In the data rows, the value 128 means zero.
Some points:
97 112 0 98 164 73 34 105 152 73 148 179 109 77 155 142 120 33 121 144 57 153 139 169 141 137 179 95 85 117 121 119
124 125 129 115 158 88 65 145 139 120 131 166 78 123 125 124 128 84 124 108 100 141 109 134 138 146 131 118 83 138 139 78
86 159 181 124 67 144 182 128 133 140 140 134 120 112 148 106 114 41 141 100 148 128 157 113 145 150 143 122 114 157 136 108
85 91 0 192 240 32 144 36 153 103 130 217 166 168 94 123 77 141 88 185 0 125 94 198 87 51 165 94 129 86 74 206
148 124 161 120 131 125 57 132 161 167 160 175 149 94 149 144 143 92 162 94 186 125 165 137 111 115 138 137 126 81 114 131
48 106 18 150 160 69 137 72 156 80 114 160 123 141 93 128 75 124 107 187 19 123 125 168 119 86 121 106 105 118 94 149
105 136 184 79 169 112 206 136 131 135 123 71 101 152 96 100 105 142 122 133 125 118 99 134 110 140 99 106 184 174 124 127
116 164 215 137 110 131 236 157 110 101 127 51 63 189 96 96 159 185 102 107 83 132 51 101 113 119 70 110 184 194 131 179
171 122 170 143 115 189 32 132 120 122 123 197 157 130 87 114 126 61 144 122 132 145 159 162 108 150 154 161 82 130 144 107
205 137 142 186 76 155 101 182 102 137 139 139 150 171 130 138 205 156 139 108 100 158 108 107 134 174 132 136 112 156 158 164
141 115 138 149 164 122 53 96 105 158 129 164 140 143 146 129 116 112 135 119 159 114 113 118 126 125 140 158 117 116 134 61
139 110 91 110 111 100 98 155 118 141 118 111 89 126 170 163 139 179 136 143 224 142 95 102 141 127 120 141 104 123 110 120
71 131 0 154 159 29 187 85 125 99 136 137 143 129 137 151 114 155 70 190 0 137 71 155 124 90 130 57 126 161 115 215
165 123 111 143 126 174 117 119 116 167 157 137 94 145 170 170 156 148 136 140 131 127 94 121 131 106 130 129 139 106 124 194
29 115 18 95 181 0 203 80 182 144 115 123 101 83 162 149 83 142 131 161 79 103 138 169 163 59 145 107 166 118 75 130
198 159 255 164 83 251 182 166 75 157 149 98 120 176 88 72 141 101 150 83 235 113 134 91 122 166 75 188 190 162 174 61
94 114 119 149 145 107 152 104 140 137 120 128 121 148 56 111 99 138 98 139 108 121 122 141 74 98 79 128 142 104 81 152
117 121 116 132 116 135 144 143 112 93 119 76 81 141 104 130 133 124 101 136 93 137 117 131 143 134 90 111 127 140 170 132
167 109 79 169 91 135 114 108 123 86 109 194 166 145 102 118 148 131 111 126 1 133 132 126 114 123 126 120 117 91 147 154
170 94 25 152 94 148 79 148 118 105 109 190 158 144 85 147 157 125 135 176 37 138 146 144 112 109 138 151 102 120 147 130
123 126 81 130 57 162 26 120 125 97 139 170 98 147 133 156 147 71 117 120 11 143 126 116 108 136 122 100 78 121 153 189
71 157 83 117 224 31 255 118 157 149 131 47 57 151 151 160 135 235 90 150 36 122 75 137 138 88 78 73 203 151 84 195
91 115 75 169 179 75 180 89 147 118 94 110 135 162 112 151 93 174 122 153 88 126 106 128 101 89 112 96 136 155 91 192
154 129 157 179 155 163 152 99 125 134 126 115 159 163 98 134 134 158 125 149 218 121 175 122 141 137 110 130 161 107 119 170
103 161 155 98 143 68 218 173 125 165 139 59 57 149 166 152 150 179 123 141 144 150 95 124 145 137 100 99 169 143 110 183
151 124 94 150 184 131 203 89 104 116 143 113 180 151 119 129 150 179 79 141 62 123 136 130 129 145 150 121 139 135 140 144
134 147 209 147 86 165 68 134 131 159 109 121 97 126 153 112 129 82 157 82 232 121 136 97 123 167 152 134 101 148 127 126
153 93 79 134 99 175 0 80 127 56 112 225 174 87 91 110 104 45 108 116 84 128 154 126 82 127 185 172 55 104 117 97
237 137 211 193 58 239 228 169 73 115 135 76 145 189 138 149 208 202 127 151 155 143 115 70 145 156 88 124 161 143 149 177
86 125 64 86 128 69 69 118 151 145 146 166 155 57 155 130 105 43 131 113 89 135 139 163 104 127 193 96 90 143 101 121
134 167 255 77 126 115 214 178 106 158 148 85 84 111 132 106 182 120 137 86 214 135 66 106 143 169 97 75 186 205 135 130
108 122 85 143 123 71 95 126 135 143 125 154 95 131 152 170 134 125 106 120 100 130 116 125 120 104 123 118 84 99 104 165
137 127 90 132 110 123 141 142 130 98 122 116 145 130 118 126 146 168 136 172 118 144 143 118 134 136 124 101 119 160 110 141
148 112 62 174 146 170 85 103 127 138 125 156 206 124 86 122 127 138 99 136 71 116 156 141 118 115 156 132 82 83 160 105
176 127 163 116 111 171 33 131 102 146 128 138 140 106 185 171 129 138 166 108 254 120 132 89 144 137 147 159 102 99 125 74
194 130 209 176 109 200 135 102 89 87 104 139 139 168 74 109 122 137 106 132 100 113 77 117 84 106 76 162 150 124 129 169
89 114 68 115 68 198 29 90 145 116 117 147 137 130 149 151 78 61 131 114 117 122 167 155 97 122 161 148 85 109 150 149
106 121 123 135 105 137 152 112 128 120 137 126 185 139 132 139 105 118 136 142 110 131 160 101 134 125 156 125 114 120 123 170
120 141 138 124 154 142 185 123 137 159 137 113 168 95 108 109 127 94 133 131 118 122 174 151 126 123 148 135 138 128 136 90
171 116 82 118 188 125 106 129 88 116 120 121 142 161 145 150 133 187 140 159 127 119 58 120 146 97 101 146 156 149 146 141
187 110 155 162 62 223 70 85 108 50 112 180 189 99 95 79 128 92 119 129 164 127 167 115 111 171 158 157 65 127 156 73
121 100 137 178 181 187 168 69 115 90 110 142 203 115 85 81 86 108 128 149 138 106 150 134 124 117 140 124 113 120 123 85
177 141 80 183 138 255 112 115 70 140 141 132 181 136 81 107 115 139 114 153 120 129 158 114 119 130 130 144 117 105 171 94
169 156 153 138 95 199 162 156 121 92 148 89 132 111 108 82 143 106 140 135 93 154 148 122 120 171 130 102 143 175 171 131
140 113 135 86 40 103 79 149 140 104 115 111 99 105 197 181 145 156 151 109 156 140 133 104 179 142 136 138 105 120 149 163
75 146 161 78 118 121 81 130 174 144 128 134 106 95 179 155 119 104 133 102 137 129 184 139 126 128 170 140 126 122 116 161
138 135 214 98 90 71 129 171 141 161 117 79 80 129 189 143 142 151 169 104 255 126 141 110 163 147 107 170 123 125 114 56
120 76 85 121 118 128 46 71 123 81 118 196 166 123 91 125 84 75 129 123 137 119 146 152 100 91 142 179 88 81 122 63
131 106 64 162 182 78 121 107 140 134 110 161 161 133 112 142 107 178 115 136 136 119 164 142 116 122 145 157 131 59 76 101
126 168 187 212 140 168 255 126 93 199 147 57 164 185 99 108 119 197 115 140 149 114 110 108 114 110 92 93 202 180 132 186
97 135 109 70 124 64 89 169 167 172 141 149 127 83 181 145 111 95 188 128 141 129 161 129 157 144 191 150 107 139 98 132
126 134 189 109 137 83 169 129 138 115 132 109 87 159 147 127 147 131 106 102 60 142 84 123 116 153 104 106 151 158 144 149
97 146 147 33 158 73 131 167 139 139 153 97 96 92 133 122 117 117 147 128 148 154 153 138 177 141 159 118 125 141 126 88
116 119 139 60 60 222 0 140 163 127 111 174 170 68 113 105 107 37 142 90 159 115 226 135 106 145 159 171 85 91 141 75
114 127 79 229 191 94 221 64 118 141 111 101 179 210 76 123 130 199 101 181 26 122 69 140 94 89 91 88 175 165 105 186
140 175 216 79 124 85 205 220 107 161 158 73 61 119 206 160 204 164 143 96 185 145 83 85 182 181 128 111 158 193 167 129
123 144 157 99 101 163 145 148 124 123 131 97 122 120 78 90 121 94 131 119 165 122 202 126 151 164 113 158 138 125 154 41
101 122 147 109 159 173 114 92 148 122 136 115 122 146 131 119 102 103 123 142 134 113 125 122 147 125 141 106 153 131 146 146
90 126 141 63 169 103 159 149 137 143 146 111 96 92 150 121 110 81 146 131 120 123 102 143 131 110 141 103 172 191 104 135
107 112 95 111 124 104 68 121 156 133 122 135 191 55 109 106 125 98 123 127 102 128 220 129 130 121 158 144 77 94 116 137
142 119 95 103 77 157 57 133 136 115 114 144 143 97 149 118 118 125 127 137 142 132 157 114 145 139 151 163 106 122 122 131
115 140 177 95 148 100 144 151 141 121 110 111 98 143 140 135 121 180 133 125 146 118 68 131 147 106 103 118 182 136 108 178
122 114 102 102 37 133 32 146 135 122 122 147 116 130 155 156 150 97 139 64 138 119 147 99 156 162 147 135 36 117 152 117
102 129 131 94 120 70 82 137 131 98 96 118 81 137 166 152 135 127 133 123 141 133 54 129 120 119 106 118 131 165 110 130
122 145 155 141 172 173 255 172 107 145 138 59 119 165 41 90 107 184 119 173 103 135 101 138 122 107 68 111 230 170 138 138
90 168 212 84 94 194 160 138 133 145 131 95 87 134 197 147 122 86 163 97 191 130 128 102 167 151 139 123 159 146 136 168
132 105 14 160 192 92 183 58 109 104 107 138 123 136 162 177 127 195 112 183 94 121 81 144 136 73 101 114 137 106 131 141
132 107 119 138 221 72 172 119 133 153 133 139 131 134 82 94 102 157 132 159 141 117 144 176 141 117 119 148 173 75 105 64
119 138 69 161 95 91 190 108 115 95 107 94 133 163 128 139 127 167 101 173 100 121 109 120 131 138 100 86 139 140 101 178
119 97 144 167 139 129 127 74 143 87 130 175 167 127 97 111 106 118 123 140 130 114 162 161 85 87 106 136 128 76 93 162
112 99 34 120 152 110 5 82 141 62 136 187 162 95 134 126 107 76 132 165 89 142 156 153 147 128 146 144 64 93 154 22
115 148 217 88 152 80 159 171 171 173 154 98 102 130 102 113 147 149 134 119 171 122 159 134 115 142 112 109 196 139 111 113
105 117 77 108 121 117 108 140 127 122 107 103 112 93 190 159 85 159 130 139 227 122 140 137 158 125 153 140 127 84 123 114
154 101 112 127 159 175 10 85 129 117 106 178 199 60 71 70 88 72 118 121 172 99 196 153 89 127 171 148 87 67 135 39
179 155 156 136 41 149 157 135 98 117 124 102 109 123 188 143 197 135 105 96 112 117 35 90 120 127 135 94 99 131 183 156
157 112 124 166 153 159 127 120 126 139 142 157 171 124 91 102 124 138 122 129 144 122 174 118 122 116 128 171 134 90 107 119
95 163 242 67 93 134 130 207 162 225 147 95 90 82 172 128 116 80 199 94 255 132 195 100 141 143 164 133 152 166 85 85
126 117 76 173 163 126 162 120 118 163 113 136 119 156 111 129 136 169 101 122 80 115 81 134 114 91 119 133 133 101 131 172
188 152 213 195 120 168 190 153 76 142 130 116 130 212 54 98 153 167 125 117 111 135 58 108 112 142 59 149 148 146 147 150
166 147 175 125 126 181 90 176 114 177 167 141 113 128 178 164 145 102 181 99 243 137 119 109 148 155 141 153 123 137 146 122
139 138 134 119 50 148 148 147 129 114 120 114 133 124 156 154 165 158 121 91 130 144 115 92 117 150 131 92 81 145 137 131
82 104 90 81 132 60 73 161 183 119 128 145 127 77 140 108 105 75 140 110 129 157 173 173 144 152 169 129 84 121 112 48
121 145 216 100 139 62 186 176 122 164 120 75 70 136 166 157 134 209 132 102 225 121 81 129 158 118 81 144 161 129 127 114
61 115 76 88 172 25 166 137 165 153 124 120 87 76 179 128 128 130 126 124 96 115 114 160 135 115 141 117 126 138 115 105
182 146 250 112 122 163 148 178 102 148 132 87 91 144 140 117 180 186 143 99 213 130 108 80 160 167 73 162 157 123 150 122
161 154 222 89 113 192 111 181 138 149 147 83 128 78 95 86 143 90 144 56 157 119 183 111 112 171 127 144 154 104 181 36
142 112 82 142 109 146 91 101 104 96 127 190 135 145 101 121 128 111 116 136 42 136 99 174 110 121 124 142 90 106 143 105
There is one direction along which these points spread out most. How many in every 100 of the points above lie lower along it than each point below? Answers are rounded to whole numbers. More than half of the points above lie lower than the first one.
82 104 90 81 132 60 73 161 183 119 128 145 127 77 140 108 105 75 140 110 129 157 173 173 144 152 169 129 84 121 112 48 80
117 121 116 132 116 135 144 143 112 93 119 76 81 141 104 130 133 124 101 136 93 137 117 131 143 134 90 111 127 140 170 132 38
177 141 80 183 138 255 112 115 70 140 141 132 181 136 81 107 115 139 114 153 120 129 158 114 119 130 130 144 117 105 171 94 63
134 147 209 147 86 165 68 134 131 159 109 121 97 126 153 112 129 82 157 82 232 121 136 97 123 167 152 134 101 148 127 126 25
71 157 83 117 224 31 255 118 157 149 131 47 57 151 151 160 135 235 90 150 36 122 75 137 138 88 78 73 203 151 84 195 21
116 119 139 60 60 222 0 140 163 127 111 174 170 68 113 105 107 37 142 90 159 115 226 135 106 145 159 171 85 91 141 75 83
105 117 77 108 121 117 108 140 127 122 107 103 112 93 190 159 85 159 130 139 227 122 140 137 158 125 153 140 127 84 123 114 52
126 134 189 109 137 83 169 129 138 115 132 109 87 159 147 127 147 131 106 102 60 142 84 123 116 153 104 106 151 158 144 149 24
85 91 0 192 240 32 144 36 153 103 130 217 166 168 94 123 77 141 88 185 0 125 94 198 87 51 165 94 129 86 74 206 99
97 112 0 98 164 73 34 105 152 73 148 179 109 77 155 142 120 33 121 144 57 153 139 169 141 137 179 95 85 117 121 119 95
142 119 95 103 77 157 57 133 136 115 114 144 143 97 149 118 118 125 127 137 142 132 157 114 145 139 151 163 106 122 122 131 70
132 107 119 138 221 72 172 119 133 153 133 139 131 134 82 94 102 157 132 159 141 117 144 176 141 117 119 148 173 75 105 64 53
107 112 95 111 124 104 68 121 156 133 122 135 191 55 109 106 125 98 123 127 102 128 220 129 130 121 158 144 77 94 116 137 86
